128 stands for zero in the data rows.
Here are some rows, each followed by its group. Rows of different groups can look alike.
[ 92 165 135 153 140 115 126  57 152 128 158 188 118 114 119 185  60 119 119  83 127 177 126 102 158 147 120  91 112 141 129 137 131 137  90 134 142 127 117  95 133 165 148 132 112 148 138 109 111 126 157 131 115 153 165 145  84 133  97 115 156  87] q311
[161 135 159 126 153 177 123 168 113  78 139 126 134 100 117 139 162  63 149 250 165 149  90  63 105 157 103 174 184 120 139 193 167  85 191 153  77 131 208 144 139 135  46 108 159 118 164  77 122 126 109 137 139  98 190 146 138 122  79 125 133 163] q61
[ 64 157 107 157  90 101 141 128 188 140 146 141  99 104 139 136 115 155  71  94 134 148 125 131  96 126 200 138 115  95  82 122 155 120 108  96 126  87 131 109 153 133 143 156 143 127 104 175 101 167 153 142 115 122  94 134  62 129 171 113 154 148] q353
[117 157 137 119 108  78 134  31 167 178  98 109 150 157 146 149  86 175  73  86 101 132 154 149 174  88 178  93 107 177 148  81 135 136  66 108 144 132  74  58 122 136 183 142 112 141  75 174  81 167  91 100 106 153  97 152 140 143 145 127 180  48] q716
[163 114 145  98 150 130  64 163  69 120 186 106 175  75 120  95 184 103 176 150  79  52 153 174 106 175 114 139 132 109 150 131 102  97 159 117  92 124 115 149  90 131 103 155 170  92 182 161 180  89 190 152 128 125 101 155 162 140 114 156 131 207] q61
[107 132 108 124 114 123  79 122 130  90 193 152 145 130  57 170 106 124 144 115 148 120 174 146 105 122 135 121 178  91 128 107  61  93 132 138 103 163 145 178 148 184 107 109 142 109 150 172 146 128 166 183  96  78  73 148 162 132  81 126 167 140] q311
[115 147 109 189  97  79 120 126 177 136 131 127  88 115 142 100 124 148  98  82 103 116 111 132 170 120 191  95 136 110  69 110 165 153 116  96 152 108  96  97 127  97 166 154  88 119  89 159  83 143 123 148 154 137 117  80  82 114 171  85 126 134] q454
[166 115 103  69 115 122 119 110 122 138 114 114 183 119 169 121 192 144 107 161 116 101 139 131 140 107 110 185  66 163 154 137 152 107 119 141 125 149  45 110  84 105 150 146 129 166 139 105 141  92 133 104 128 126 159 154 170 159 127 122 118 131] q454
[148 140 109 119  65 151  60  36 123 123 110 131 120 104 103 137 133 121 112 143 100 144 197 185 115 147 163 145  84 139 149 125 107 110  98 111 110  97  61  81 124 149 173 121 138 115 127 168 127 162 158 167 107 150  76 151 144  98 161 102 160 120] q311
[ 94 129 113 133  85 157  73 114 130 160 169 149 130 101 110 169 139 105 127 134 137 128 169 145  98 203 124 138 135  63 127 139  73 112 143 134  96 123 123 121 154 188 103 114 162  90 130 128 126  91 147 152 114  83  89 156 157  68 134 107 129 219] q311
[121 123 127  89 114 158 123 103 114 129 177 104 162 123 100 197 147 104 129 126 140 137 161 157  60 152 141 143 115 103 156 128  71  83 139 125 102 125 132 157 132 147 164  87 173 109 114 148 113  91 193 156 107 109  94 167 160  85 148 140 115 167] q61
[108 165  98 119  65 100  96  77 113  92 166 178 140 135 103 127  84 166  75 121 109 147 175 140 127 125 156 153 131 103 103 102  86  93 113 111 134 108 108 132 149 167 162 120 120 121 136 178 162 141 189 156  84 127  67 146 153  68 116  75 171 128] q716
[162  91 132 166 195 162 233 114 123 132 108 116 138  64 155 140 197 115 119 155 141  85  91  87 156 117  99 183 149 139 171 166 146 111 154 146 127 145 145  92  93 107  76 168 157 116 139 120 172 102  90 113 148 168 220 128 103 169 118 144  69 174] q837
[141 116 144 135 142 124 142 131 137 134 101 164  90 121 170  80 173 145 138 154 113 115  81  85 203 140  86 135 107 191 112 140 184 190 128 126 146 103 103 104 100  59 156 152  83 146 135  89 134 120 118  77 190 179 200  69 130 142 152 111 101 117] q565
[159 116 136  65 120 145 117 169 118 107 121 122 175 108 142 117 143  83 146 140 110 115 149  79  51 132 107 150 127  89 140 153 115  69 171 171 121 171 154 161 135 108 106 138 131 109 101 141 125  58 146 164  84  98 105 140 143 127 109 145 100 173] q837
[156  87 127  88 192 150 128 170  99 121 151  78 164 100 121 119 165 130 164 134 159  79 120 121 118 135  79 130 143 141 147 161 130 140 138 134 114 152 139 136 110 117 114  89 142 162 149 111 132 127 141 140 162 145 135 123 165 181 119 157 113 122] q565
[110  88 103  55  94 147 120 114  65  67 185 145 157  85 123 141 141 138 128 144  70 105 182  84  89 131 139 188  98  75 138 138 117  50 145 204  94 142 134 142  74 135  99 156 140 135 107 139 120  67 206 162  77 141 113 137 119 151  64 116 109 174] q61
[ 59 196 166 144 105  93 188  68 162 142 132 128 108 139 157 162  82 132  70  96 156 174 142 115 147 126 135 135  80  88 100 115 130 137  75 115 164 114 122  94 161 138 133 172 115 140  94 156 101 173 114  86 111 170 144 180  68 134 147 149 140 133] q353
[ 99 123  72 137 131 109 116 161 154 115 153 137  63 134 115 140 119 112  95 110 102 133 126 177 130 103 140  73 118 111  83 132 100 123 147  52 150 116 175 130 168 136 137 140  86  83 129 138 111 143 123 148 221 119  81 125  46 146 152 125 127 111] q353
[ 93 134  91 154 107 130 103 161 126 121 147 153  64 112 106 123 125 113 152  84  85 128 138 146 142 139 167 120 177 127  51 119 142 174 133 113 125 106 144 136 143 116 132 120 101 103 128 164 169 195 118 146 117 128 125  57  83  82 152  54 140 135] q353
[138  89 182 114 107 140 119  92 121 116 128  91 152  41 130  97 157 116 172 151 141 103 151 102 128 140  74 134 116 141 161 124  99 121 125 159  92 105 121  84  98 132 120 110 156 131 150 115 104 117 195 134 123 154 143 164 188 164 124 171 131 171] q565
[ 98 132  89 129  61 166 137  65 159 149 144 112 104 128 146 142 166 163  84 158  96 157 162 159 151 153 162  95 109  92 140 114  92 117 124 116 163 129  74 109 150 140 154 137 149 106  64 171 104  87 143 137 121 137  94 118 118  68 140 107 120 133] q311
[135 116 156 163 150 123 141 139 163 167  92 129 135 145 168 120 144 127 129 132 128  94 108 125 146 143 152 125  83 175 127 112 154 135 114 114 114 101  95  72 137 113 144 141 128 174 119 113  72 130  80  82 131 158 151  97 126 148 165 154 154 119] q353
[184  96 158  56  68 127  71 116  80 108 154  98 178  80  93  90 157  96 173 151 142  76 153 169  57 168 130 181 129  75 189 149  62  83 175 151  79 138  97 174  96 122 140 117 154  91 139 164 206  96 209 168  90 119  67 167 177 116 116 131 146 195] q61
[154  80 166  80 140 173 119 157  80  94 182 109 169 126  75 129 184  73 179 192 130  84 115 129 120 120  97 153 184 105 204 127  63 117 163 159 100 168 152 168  82 132  87  74 137  92 153 106 200  52 147 126 100 149 179 152 169 128 112 157  94 173] q837
[139 149 120 168 153 141 132 113  78  75 148 186 129  87  66 181  84 105 148 147 102 136 133 107 154 156 136 163 194  54 120 115  83  98 153 138 137 154 210 175 166 165  62 150 126  96 157 142 195 169 173 139 101  64 143 130 109 133  46 123 149 160] q311
[123  94 125 118 180 115 185 160 136 134 141 106 122 144 150  96 158 132  92 163 141 111  58 101 134  81  98 140  89 156 157 170 175 148 136 125 132 112 143 109  85  82 129 149 147 152 109 134 102 112 117  94 148 202 188 125 112 167 128 155  59 118] q565
[162 148  88 136 124 111 124 150 137 170  63  88 107 166 127 112 128 126 113 127 107 121  99 189 138 129 176 140 150 154 101 142 173 159 130  74 169  50 162 109 160 101 120 167 116  97  78 173 132 163  87 131 142 130 115  99  93  87 167 106 137 118] q454
[108 152  93 138  78 116  89 119 158 110 150 157  99 132  93 141 113 126 117 135 117 137 143 151  87 101 128 138 125 105 130  92  78 109 137 114 149 140 115 134 184 158 133 107 120  75 148 152 150 111 170 145 121  86  65 123 129  84 131  86 164 145] q716
[126 213 172 125 118  89 114  79 129 105 137 180 190 162 118 162  76 180 127 118 127 169 162  89 149 148  92 134 142 180 107 104 141 125 103 137 120 118 123 129 174 170 121 136 122 154 146 133 140 197 130 130  68 120 122 158 146 143 120 111 213  70] q61
[112 134 139 152  93 155  81 147 137  72 124 189  98 114  88 129  89 130 180 123 135 177 170 124  96 180 183 138 184 122 115 127  88 132 157 139  93 143 157 169 157 169 126  94 148  86 163  99 176 151 118 141  86  39  99 113 125  74  96 111 169 140] q311
[109 171  66  91 154  84 176 137 158 159  75 112 124 163 152  83 119 136 102 107  54  62 100 151 129  76 163 162  97 116 136 107 140 127 118 139 184 141 106  69 109 127 145 127  99 117  43 179  82 101 129  80 134 165 113 103 138 129  96 136  86 127] q353
[133 148 158 168 126 122 172  90 172 178 107  99 151 152 156 167 134 124  84 153 138 148  86 113 139  96 107 104  70 116 156 109 187 149  67 128 153 115  70  72 129 127 129 149 124 138  81 118  54 147 108  85 145 169 159 174 119 167 178 146 131  92] q716
[157 137 148 104 171 143 175 202 143 139  74  94 165 176 129 128 133 104 146 156 136 139  94 101 103 120  85 139 165 145 169 152 135 118 116 153 151 166 161 156 153  88  82 128 126 130 104  45 132  99  87 123 126 110 156 124 131 178 118 145 119  95] q565
[134  81 160 139 125 138 163 125 122 137 121  99 144 119 138 117 146 109 147 109 158 111 113  95 145 111 111 118 158 148 166 109 115 134 116 143 112 137 123 116  90 113 138 118 135 140 123  61 128  74 134 121 117 141 170 143 140 190 154 151 127 145] q565
[125 133 143  53 108 149 114 126 105 122 163 102 194 132  82 167 111 140 125 125 158 154 144 153  77 120 113 124 119 101 138 142 117 110 167 137 126 174 145 190 153 146 135  70 164 124 146 165 177 154 163 137  53  99  97 163 154  87 122 125 149 112] q61
[153  81 173 109 145 167 116 147  65 103 140 103 141  92  90 116 147  80 179 160 160  94 111 123  97 134 103 137 173 105 183 140  97 115 147 170 105 166 149 180  89 109  99  96 146 123 147 101 163  80 142 143 127 129 127 137 145 135 104 150  99 155] q61
[ 91 174 148  94  94 128 123  82 110 112 165 157 164 138  90 191  86  91 124 129 159 160 137 112 120 132 110 158 149 102 126 140  81 109 152 148 138 148 160 181 187 196 113 112 138 116 149 136 157 159 144 133  97 137 106 154 148 122  90  99 181  92] q311
[ 89 146  86 107  75  82 119  71 146 181  70 115 132 131 142 124  82 161  96  43 131 135 175 142 118  90 174 139  64 164  79 119 138 132  86 111 182  94  83  76 145 118 169 163  97 176  91 191  66 163 122 155  81 155  90 126  93 131 162  97 151  86] q454
[117 162 104 196 121 104 160 116 165 114 129 136  92 166 137 120 151 125 121 153  82 108  98 161 175 148 176 136 174 117  99 104 143 145 144  78 155  73 151 122 180 116 108 190  97 104  98 137 110 149  84 142 182 150 124  84  74 116 141 121 137 149] q353
[117 109 120 141 176 124 154 119 133 135 111 117 160 153 131 125 133 132 101  92 144 105  97 150 126  82 128 119  97 138 140 123 160 124  95 123 100 159  98 101  95 147 165 134 122 166 103 115  88 129 102 102 126 164 125 143 149 141 152 129  94 125] q454
[112 144  98 113  88  64  91 192 175 109 106 133  86 146 115  64  99 109 100  85 120 129 137 111 145  95 168  98 103 129  40 114 135 157 121 104 137 108 149 155 143  94 168 137  51 125 120 193 143 160 131 116 115 106 128  98  71 116 150  85 129 118] q353
[155 131 123 145 112 137  90 136 173  87 113 155  75 115 121 160 138 129 149 180 129 138 171  87 143 138 116 105 180 176 110 141 121 146 140 123 110 147 152 134 155 117  90  76 128 112 134 125 142 153  81 166 133  85 134 107 118 106 125  89 155  92] q61
[116 130 117 101 122 113 125 169 168 126 178 104 124 168 153 107 123 151  93 118  99 149  98 177 153  60 148 100  55 121  97 121 171 151 112  94 144 132 105  94 115 115 172 126  88 105  97 144 106 103 110  93 177 186 131 137 133 129 128 104 109  92] q353
[146 113 105 162 181  68 171 158 157 141 120 119 154 152 163  69 149 159 103 103 130  73  71 142 146  99 152 134 105 151 121  90 120 150 121 112 146 130  88 117 141 103 158 163  95 149 150 152 145 106 110  90 164  96 155  91 123 160 137 174 115 152] q565
[167  45 149  96 164 195 151 150 101 126 141  75 145 103 127 128 168 111 190 177 179  65  85  91 107 121  91 173 151 126 204 160 121 144 164 182 121 167 150 156  94 129  74  61 166 156 136 105 174  81 106 129 134 153 171 124 181 129 101 138  93 147] q837
[136 101 186  96 174 108 171 134 149 133 136 102 153 128 138 113 108 117 106 106 161 131  46 107 147  58  96 106  83 149 133 131 163 121 104 132 145 136 164 139 134  93 142 128  88 166 134 120 109 109 107  92 181 177 161 139 110 152 113 145  83  85] q565
[ 85 165 124 166  69  89  70 117 180 149 174 149 107 132 100  98  87 164 124  81  62 140 152 176 183 154 168  84 123 116  79  96 102 134 100  94 100  63 108  92 134 136 159 157  74 112 107 171  70 178 185 158 147 134  55 112 100 103 130  97 187 137] q353
[118 103 131  74 138 144 138 133  92 171 124 127 177 126 149  77 200 110 130 133 143  70 101 143 136 142 114 158  99 154 136 161 156 132 136 145 158 103  81 117 118 100 154 145 159 194 114  77 116  81 151 111 142 169 136  92 156 145 150 141  84 145] q565
[168 110 188  70 146 149 150 158 107 144 133  80 156 113 131 143 145  86 143 136 134 153 138  85 111 124  82 108 118 115 144 174 160  96 147 140 130 167 151 144 120  83 136 120 142 143 121 101 108 105 164 139 116 136 142 154 123 152 151 134 119 117] q565
[136  98 161 166 194 166 160 188  89  66 129 174  95  61 120 134 133  87 199 152 127  87 115  42 142 137  65 142 188 137 142 149 137 127 154 162  76 138 200 135  93 127  37 137 112 135 203  69 136 129 123 156 118 151 202 115 121 204  64 172 129 152] q61
[142 117 135 146 164 136 183 167 151 129  83  97 111 130 142 104 126  99 115 137 165 146  58  98 136  72 132 121 100 151 112 153 169 147 127 119 167 148 177 150 145  57 139 123 127 133 104 135 127 136  85  86 197 139 182 114  82 145 140 128  70  98] q565
[126 137 126 183 143 128 129  97 185 139 123 162  95 171 136 141 152 126 129 163 117 124  81 145 142 113 118 103 123 160 152  71 169 178  87 113 126  99 104 102 152 158 131 136 160 126  84  95  88 159  83  90 167 153 129 128 110 173 175 140 142 103] q716
[113 117 135 175  87 169  82 128 148 129  93 153  77 126 131 134 106 116 132 129 188 179 180 136  96 159 135  78 100 129 115 152  93 131 144 115  96 151 130 145 143 159 132 110 126 119 139 105 144 161  84 144 165  60  68 116 101  53 148 117 124 139] q716
[159  65 139 150 142 181  99 191  87 102 152  92 117  64 100 143 165  35 185 172 195  99 122 105  79 118  96 150 186 119 149 177  95 108 145 131  71 156 181 152 117 119  51  98 152 128 165 103 166 130 123 166 154 108 131 152 147 170 106 121  98 171] q61
[107 153 154 109  71 141  88  74 102 116 138 154 171 123  99 148  96 119 108 125 151 201 177 102  94 164 126 140 143 112 148 162  83 112 147 128 112  96 131 117 151 183 142 114 132 112 115 119 120 135 159 171  82 100  93 152 153  83 127  99 179 119] q311
[147 141 116 163  72 163  68 128 111 132 127  97  77 125 134 125 173  78  92 203 113 136 130 155 154 208 172 135 116  92 154 144 106 129 148  87 110  96 119 116 139 158 139 128 193  87 135 138 162 146 135  74 157 112  97 133 131  50 200 100 119 175] q716
[131 137 155 133 107 142  78 145 152 113 191 148 140 114  68 137 140  96 128 156 151 150 149 141  69 135 103 103 144  62 156 134  90  80 141 117  99 163 125 151 123 168 104 118 152 117 148 114 127  98 192 165 114  96  70 196 127 137 146 164 158 158] q311
[109 187 139 101 139  68 142 170 169 114 129 136 137 190 135 101  89 120  78 105 139  94  83 117 134 102 139 111 126 119  79 126 133 126 114  99 174 126 141 161 184 122 164 129  94 163  82 160 130 153 111 119 141 139  96 101  68 133 150 117 142  94] q353
[153  84 137  96 164 183 167 177 122 100  88  97 141 113 170  90 187 106 151 144 153  80 121  92 127 127 153 173 119 146 111 172 157 142 153 134 130 124 149 124 118  75 128 123  91 177 162 113 127 107  81 123 121 121 192 110 131 112 114 137  86 130] q565
[ 80 182 130 131 118  84 123 103 125 160 145 168 125 173 133 132  48 185  97  92 134 166 145 158 166 109 136  89 107 149  72 115 152 122 102 105 136  80 126 126 152 145 158 158  78 182 116 168 109 181 140 146 102 160 103 134  80 112 135 131 182 109] q353
[144  82 127 135 134 177 125 150  65 105 145 151 110  64 116 117 149 106 207 142 137 107 115 116 115 188 122 168 141  91 162 124 131 103 152 170  85 150 156 181  86 147  82 108 166 146 167  76 179 106 162 116 161 100 157 129 150 116  78 122  94 195] q61
[ 99 176  96 165  94 176 201 105 151 177  30 126  74 186 187 137 125 128  99 142 119 157 134 119 179 121 143 124 112 144 119 143 170 139  91 143 183 156 105  77 135 118 110 164 141 152  25  70  92 138  38  99 152 162 135 128  80 142 163 113 113  86] q353
[111 139 118 123  94 112 138  95 161 128 121 109 127 132 136 131 126 148  85 118 114 165 155 127 144 100 156  90  83 137  97 114 130 114 104 114 157 118 109  88 160 126 164 140 118 134 102 155  79 137 101 139 132 154 113 139  88 140 150 122 140  59] q716
[121 162  73 154 113 132 108 118 171 158 156 140  99 165 133 161 174  94  80 183 152 121 109 150 154  97 151 158 119 140 108 131 153 125 121  93 135  98  97  95 198 168 128 149 124 113 138 147 122 161 103 119 154 113 127 108 106 130 154  74 133 150] q353
[110 160  78  96 178  93 173 155 110 160  86  88 160 124 174 105 128 127  91  97 132  86  91 115 140  82 134 149 129 114  99 130 158 121 101 148 182 144 104  92 116 117 129 141 126 188 103 140  97 129 120 101 104 159 136 114 110 200 115 165 103 117] q353
[ 91  82 133 103  91 157 141  88 110 114 169 109  97  99  84 154 127 138 145 132 147 175 174 141  84 119  83 101 106 130 143 139  94 135 151 145 112 141 152 154  96 127 121  68 172 118 157 139 145 111 165 152 113 171 134 163 126 110 150 130 127  99] q61
[117 140 157 133  96 120  91 134 127  99 184 148 121  91  57 154 105 127 170 116 107 148 167 143 138 139 139  91 203  89  92 121  73  92 151 136 102 134 205 170 142 154  88 105 125  78 123 152 132 148 159 206 155 102  79 132 118 107  92 115 155 120] q311
[117 138 122 144 116 158 151 146 162 154 111 125  98 159 132 136 161 152 142 151  78 127 134 153 170 136 126 103 122 145 141  81 149 177  67 114 144 122  99 113 176 112 128 145 174  88  76 119 127 141  70  99 146 157 125 105 125 107 171  91 109 136] q716
[157 127 135  93 134 110 120 152 164 162 107 110 145 194 128 124 132 179 123 117 138 133 125 148 148  90 104  97  59 198 113 106 138 132  91  96 146 147  78 105 126 100 166 123  86 175 117 135 121 132 107 102 151 139 129 126 153 110 152 104 126  62] q716
[128 120 134 145 153 114 159 166 162 158 113 144 114 140 188 119 137 162 118 114 151 119  86  96 171 122 140 105 101 174  88 125 192 142 115 115 123 114 133 109 118  97 149 147  98 164 134  66  75 116  73 112 212 124 159 122  94 163 161 138 110 127] q565
[112 137 127 180 101 154 110  84 150 109 138 173  64  98 127 186 109 134 156 115  97 130 143 102 121 151 154 127 183 126 127 108 103 114 151 153  78 143 133 106 116 168 124 117 121  61 154 141 114 140 132 151  79  80 120 117 136  82 114 107 168 154] q311
[106 143 131 124 140 101 173 112 120 176 100 101 144 131 179 103 115 132 102  84 130 153 108 102 169  89 140 122 111 152 100 141 171 148 106 129 173 100 118  67 129 115 148 161 107 174 113 105  85 156 102  99 121 183 148 109 102 146 163 132 119  97] q565
[110 118  96 196 130 130 125 160 159 122 127 121  56 162 143 133 142 131  93 150 144 148 113 170 139  87 121  65 135 170  68 150 158 159 146  84 135 109 151 166 130  87 119 181 101  85  95 139 146 139  68 141 213 124 130  73  42 132 177  96 120 110] q353
[107 199 103  92  61  74 119 114 169 155 128 150 128 171 166 112 131 150 120 101  75 110 190 176 105 135 173 135 133 118  85  99  96 115 138 110 188 104  60 110 165 130 164 132 103 112  74 182 115 106 128 157  87 116  67 118 105  67 167 118 161 136] q716
[ 86 151 124 116  87 115 126  71 132 119 171 169 141 176  98 151  83 177  71 129 146 219 146 173 145 106 122 130  72 144 122 122 117 114 116 111 143 114 103 164 134 131 186 160  99 125 129 160 182 155 165  96 141 151 105 134  93  95 144  86 152 103] q353
Which 3 groups are nearest to each row below, nearest first, going by the distance to the group's nearest row?
[120 137 141 158 109 126  99  72 136  92 149 111 119 114 140 165 128 155 133 127 122 141 180 132 142 183 166 127 147  95 116 123 116 148 123 125 100 134 122 116 127 168 127 116 163 104 125 142 133 161 120 163 112 131 107 143 159  95 126 106 151 141] q311 q716 q61
[157 163 152 115  97 130  78 102 136 112 139 156 141 108  92 182  92 125 168 141 148 184 149 138 113 121  64 153 117 109 102 125  98 106 127 162 106 176 118 183 115 143 111  99 141 103 161 136 163 172 151 156  68  98 107 190 127 133  76 122 151 119] q311 q61 q716
Which 2 groups are nearest to each row below, nearest first, going by the distance to the group's nearest row?
[139 132 127 131 129 177  95 150 120  81 145 126 102 108  96 151 136  92 140 163 141 145 157 110 116 152  74 108 134 111 111 140  94 128 123 124 111 126 175 128 178 154 110 107 115 104 152 112 123 141 153 164 138 110 128 156 137 136 117 138 147 135] q61 q311
[193  78 195  97  92 165  92 154  99 100 108  70 115 122 143 145 142  87 188 177 171 144 178 137  71 173 144 121 152 113 121 145 109  94 171 143  96 153 161 161 154 104 122  64 153 105 156  96 153 113 106 162  70  73 120 152 161 100 151 157 139 145] q61 q837
[136 136 131 104 167 121 165 131 115 148  74  95 177 115 160 100 143 128 135  89 135  69 113 122 156 118 104 130  99 157 140 130 142 115 120 144 133 131 110 102 128 142 127 156 132 180 161 101 105 140 102 111 138 141 147 131 151 174 101 158 111 118] q353 q454
[ 63 202 128 134 115  73 139  95 153 106 126 192 118 174  81 151  68 171  83 126 128 194 131 143 126  84  99 132 119 133 121 108 132 127 103 141 131 135 138 148 161 152 121 160 121  90 106 121 102 187 115 120 110 136  86 126 105 149 123 131 160  88] q353 q61
[172 120 130 162 153 172 102 125  66  94  83 147  86 101 108 134 113  54 158 144 141 103 133 103  80 178 128 151 189  88 173 134 127 106 144 161  84 147 149 139 118 168 104  63 153 127 201  80 149 124 158 137 107  73 140 152 193 144  98 179 147 138] q61 q311
[135 133 158 143  98 110 117  78 132  90 127 178 140 150 113 174  58 152 103 117 117 191 150  86 131 138 147 139 142 145 128 112  95 127 131 126 115 122 155 155 133 151 142 119  99 103 128 157 183 171 135  98  94  96 120 112 130  71 124  95 199  80] q61 q311
[176 129 171 109  92 140  85 105 107  80 106 147 159 124 105 143 127 128 147 179 140 120 195  93 117 166 111 143 135 130 147 112  78 101 135 146 100 170 111 167 155 150 133  87 161 130 169 129 172 130 136 163  60  87 122 161 179 132 120 142 167 122] q61 q311
[133 156 139 137 141  61 158 103 167 185  96  92 152 138 178  66 122  93  91 100 133 108  76 127 106  63 151 141 110 172 153 137 148  80 112 120 141 121  87  66  91 100 158 170 130 177  90 132  62 110 128 131 145 183  85 135  87 200 164 152 106 109] q565 q353
[169 126  96 133 121 176 122 102 101  91 123 121 122  81  89 160  96  90 106 193 149 118  84  99  99 132 141 168 143 110 160 170 145  27 179 182 104 132 183 131 121 129  80 117 118 121 131 147 120  75 186 139 128 100 155 148 129 113  53 119 119 149] q61 q837
Which 3 groups are nearest to each row below, nearest first, going by the average distance to the group's rows?
[109 155  68 151 117  90 102 172 158 138 138 163  90 181 137 105 123 158  91 105  94 126 103 126 166 129 131  78 152 123 101  86 135 192  96  94 170 135 104 152 175 121 150 121 131 107  88 125 130 146 101  91 168  89  95  76 116 138 167  89 116 117] q353 q716 q454
[144 154 145 151  96 131 126 104 160 158  74  97 100 152 176 140 162 137  96 142  77 171 155 151 146 156 132  86 129 165  89 123 115 135 132 100 138 104 103  87 141  94 147 151 130  84  81 111 112 118  71 142 135 135 119 101 124  69 191  94 144  88] q716 q454 q353
[153  87 143 117 121 125 125 143  94 105 130 129 175 102  86 117 137 142 179 134 154 119 149 101 103 138 126 163 117 119 125 138 147  71 168 179  90 150 138 163  83 116 116 122 136 146 165 149 113  71 176 164  91 121 159 137 181 123  86 133 116 159] q837 q61 q565
[156 129 161 119 128 139  83 137 105  81 133 170 122 120 103 138 107 108 150 154 120 157 169  77  95 179 106 114 147  70 143 139  92 145 151 122 124 132 168 173 163 140 124 108 116  98 127 143 145 145 134 153 124  82 109 144 137 111  98 156 142 142] q311 q61 q837
[158 128 180 110 144 144 167  87  96 131 103  71 124 102 146 174 108  66 146 148 163 140 116  90  84 122 107 161 130 129 166 171 156  74 152 164 106 159 162  81  88 139  97  99 155 161 160  64 106 138 140 133  71 146 174 204 136 155 112 177 126 115] q837 q565 q61
[123 148  53 144 145 118 136 144 153 145  84 138 115 175 122  93 120 154  98 112  83  91  72 135 146  72 159 136 123 147 111 112 157 156 128 123 142 114 122 121 101 109 160 145  89 110  96 151 104 160  96  86 152 127 132  89 103 122 144 117 101 139] q454 q353 q565
[104 116 102 112 119 128 144 151 139 116 183 168 109 145  95 147 107 154 135 109  90 114 152 146 155 111 113  81 147  77 138 103  95 171  85 116 163 171 145 169 132 138  99 124 118 119  70 153 174 130 152 149 134 147 113 143  97 162 107 132 143 108] q311 q353 q716
[ 92 122 104 103 103  65 115 145 168 132 127 136 134 133 150  74  93 163 111  88  90 125 112 109 135  82 140 111  69 157  85 115 138 127 107 136 131 131  91  90  97  78 177 168  55 127  96 141  68  82 148 114 121 158 129  87 128 126 134 112  97 147] q454 q353 q565
[105 138 119 144 102 109 134 151 175 136 124 157 107 157  99 150  75 193  93  90 119 206 103 154 146 105 121  90  98 149  98  99 117 155 104  67 160  81 171 151 179 109 130 156 109  84  98 149 112 153 117 118 176 123 115 115  88 125 122 121 148  82] q353 q716 q454
[101 153  93 187 181 117 163 146 143 139  99 147  65 172 161 136 129 145  92 143 125 126 139 123 181 107 159 112 127 154  68 138 202 154 100  83 157 102 157  91 137 119 108 174  71 145 134 143 112 154  88 115 157 152 186  93 105 116 155 111 111 121] q353 q454 q565
[ 99 131 104 150 127  61 113  78 144 191 115 156 125 161 135  96 117 140 107  91 115 123 122 166 122 104 175 122 126 145 107 101 132 150 120  76 153  59  84  69  86 151 164 171  90 156 123 137  80 133 149 119 117 140 106  99 114 106 160 139 113 144] q454 q353 q716
[183  90 116  91 139 116  93 133  85 176  73  99 129 150 169  41 170 100 144 146 119  37 136 139  90 136 145 137  90 167 165 131 152 126 135 100 130  89  59  56  57  77 182 122 114 175 151 134  94  85 138 112 117 163 139 125 194 122 195 196  68 177] q565 q454 q837
Which 2 groups are nearest to each row below, nearest first, going by the distance to the centre of the group?
[137 138 102 125 114 126 158 129 141 151  38 153  93 171 163 139 129 134 110 113 117 148 144 133 101 121 152 136  72 157 112 102 169 138  84 110 164 147  87  84 143  80 147 169 104 133  77  81  75  88  51 118 140 115 143 125 100 140 184 122 101 107] q454 q716
[144 121 124 146 159 120 121 162 131 166 100  69 112 116 135 106 143 108 157 121  95  97  90 128 180 150 144 103 107 126  99 122 146 161 114 116 134 121 138 107 102 102 139 139 112 121 114 141  91 151  86  80 194 168 150 115 118 148 164 136  97 136] q565 q454
Which 3 groups are nearest to each row below, nearest first, going by the distance to the centre of the group?
[140 112 125  44 162 170 138 171 104 120 114 108 164 152 124  92 131 138 169 145 110  77 138 125 121 123  83 110 146 170 160 125 120 119 161 141 161 146 156 150 140 119 115  72 129 162 140  83 138  71 123 138 127 140 143 111 157 132 113 163 125 118] q565 q837 q61
[174  44 182 136 171 151 139 171 101 110 161 145 141  91 172 129 172  86 201 127 119  85 108  77 153 173 115 133 152 132 152 147 111 143 147 143 102 130 130 126  84  99 151 135 111 141 124  58 121  53 137 140 171 158 172  96 150 163 112 159 102 166] q837 q565 q61
